Rotation paths and how fast each direction turns (degrees a step)
Each turn is a multiple of 5 degrees from 10 to 175, or 0.
Each row of a path follows its step; steps can be skipped.
path 1
step 1: [-10   1  -3   2  22  -2 -19 -18   0   3   4 -17 -11 -18  10 -12 -15 -17
   9  13 -24  -6  -2  -7   1  -2  -2 -18   5   7 -26   5   1  -3  -3 -12
 -11   7   1  12  -6  28   0  10   4 -17 -11  18  -8   8   4 -18   0  24
   0  -6  -7  15 -23   3   5 -19 -14  29   2 -11  -7   5  -5  -2  12  -9
   2  -9 -19]
step 4: [  2   3  -3  -5   1   9  -8 -21  -2  26  -1   0  23 -18  21 -22   8   6
  11   3 -14 -24   4  18   1  25  -1   5  16  11   6  -8 -14  13 -11  11
   8 -19   3   7  17 -10  -4  -7  -9   3 -23   1   0  11  -5  22  12   7
   5  -4  -1  -7  15   7  15   3   3 -19   4  -3  -7  -3  -7 -27 -13  -6
 -14  -7  -7]
step 8: [-17  -3 -21  -5   6 -24 -10 -14   0 -10 -11  -4 -18   2 -23 -11 -14  10
  10  15   6   9 -28   0   2 -14  -5  -1 -21  13  -2   3  21  11  -9 -13
  14  16  -9   0   7   1   6 -13 -11  15 -11   7  14 -16   5   2 -19  14
  -6   7 -16 -16  12   0 -21   1 -16  -2   8  10  14  -6  22  13   8   9
   3  -8  -5]
step 11: [ 16  -1   1  -9  -6 -12 -14   5  -6  -1 -16  29  16 -11   4  18  10 -18
  -5   3 -23   8  -2  11  17 -12  -3  23  -1   6  -1 -27   9   7   7   2
 -16 -20  -1 -12  -7  -4  -2  -7   8 -13   4   7 -11 -18   5   2 -12  -9
  -1   0 -12   5 -13   3  -2 -19 -18 -16   4  22  -2  -5  24 -10 -20  -6
   5   6 -20]
step 12: [-24  -2  12 -17   4 -14  17  11  -5   3  -6 -11  24  10   7   1  -3 -12
   5 -26   0 -10  22 -14 -18  10  -6  -9  24 -12  17  23  21   9   5   1
   3  13  -2   5  10   8   9   9   6  -6 -13   2 -12   6 -25   4   5  -5
  20  -3 -11   7  12   6   8   7  -1   5 -14  -9   8   6   7 -20   6 -15
 -19  -7   1]
step 14: [-17 -16   8  18  24  -3  17 -19  -5  -1   3  12  -5 -16 -13  21  -2   7
 -11 -11 -12   8  -1   3  -9   1 -13   9   9   2 -30   5   0  25  -2  -3
  11  -5  24 -14  12   1  -3   2  -3  16  11  -5 -12 -10  -5 -12   4  -6
  10  17   8   6  19 -30   5  -1   8  15   3   3  -6  -6  -5 -14  19  -1
  14   6 -21]
step 17: [ 12  11  24   2  -8   2  -5   0  -5  18 -16   7   5 -10   3  -3 -23   3
  28  10 -10 -22 -14   3   1   3  -3  -2   3 -19  -8   3 -17  17  -4  -8
   6   0  -3  24 -14   8  10   6 -11 -25  -1  15  -3  -6  13 -13   7  -4
  13 -10  10  10  14  -5 -20  -3   3  -5  12  -3   0 -33  -6  26   2  -6
  17  -7  -4]
step 22: [ -4   0   7  23 -16  -2  -2 -21 -19   5 -11   6  -1  12   5   0   4 -22
 -40  -3 -13  15  21   4  -8  13 -19  -1  -6   5   0 -11  13  -8  17  -7
  21  -7   6   4 -15  -2   6  16   6   8   3  -7  -4  26  11  -1   8  10
  -5  13  17   9   3  13  14  -5  22  -2   1  -2  -5   8  -3  12   2  -9
  16  24  -8]
[ 1  0 -1 -1 -4 -1 -3  0  1  2 -5  1 -4  1 -4 -4  4 -3 -5 -8  1 -2  3 -1
  3 -4  2  5 -3 -2  2  3  0  7  0 -1 -7 -2 -4 -5  5  0 -2  1  0  6  0  4
  0 -1 -1  4  1  0  1  0  3 -2  0  0  0 -6  0 -2 -5  3 -1  1  0 -1 -3  0
  2 -4  0]  90
[ 2  0  2  4  0  4 -3  2  3 -2  0  1  3  2 -1  2  6  1 -3 -1  0 -7  2  5
  3  1  1 -3  0  1  2  0  0  2  9  4 -3  0 -1  2 -4  0  0  2 -1 -1  5 -4
  5 -4  7 -4 -2  4 -4 -4 -2  2 -6  1 -1  1  0 -3 -1 -1 -3  0  3  3  2 -5
  0 -1 -5]  170
[ 2  1  3  0  1  1 -1 -1  1  7 -7  0  1 -7 -1  0  0 -1  0 -5 -7 -9  2 -5
 -3  3  0 -3  2 -4 -4 -1  2  0 -1  0  2 -5  5  3  3  2  4  0  0 -3  2 -1
  3  5 -2 -1 -1  1  1 -3 -1 -5  4  0  1  0 -3  5 -2 -3 -2  4  1  1  2 -2
  2  2  2]  135
[ 0  0  4  0 -3  1  4  2  4 -2 -4 -3  7  2  3 -3  0  4 -1  0  5  0 -3 -7
 -1 -1  2 -1  0  5  0  6 -1  2  7  1  4  0  0  1  0  1 -2 -2  4 -1 -6  2
 -5  3  3  0  5 -3 -4 -2  2 -5  1 -3 -4  0 -1 -4 -1  1 -2  3 -2  4  0 -2
  1  3  4]  140
[ 2 -4  1  0  0 -3  1  1 -1  2  4 -4 -3 -2 -2 -2 -2  2  1  2  0  0  8 -5
 -4  0 -5 -2 -3  0  2  4  6  3  0  5 -3  2  0  3 -4 -1 -1  2  0 -1  6 -1
 -5  1  3  6  2  4 -3 -4 -3  1  0  0 -3 -1 -8  0  1 -2  5  1 -4  0 -5  1
 -2 -4  2]  100
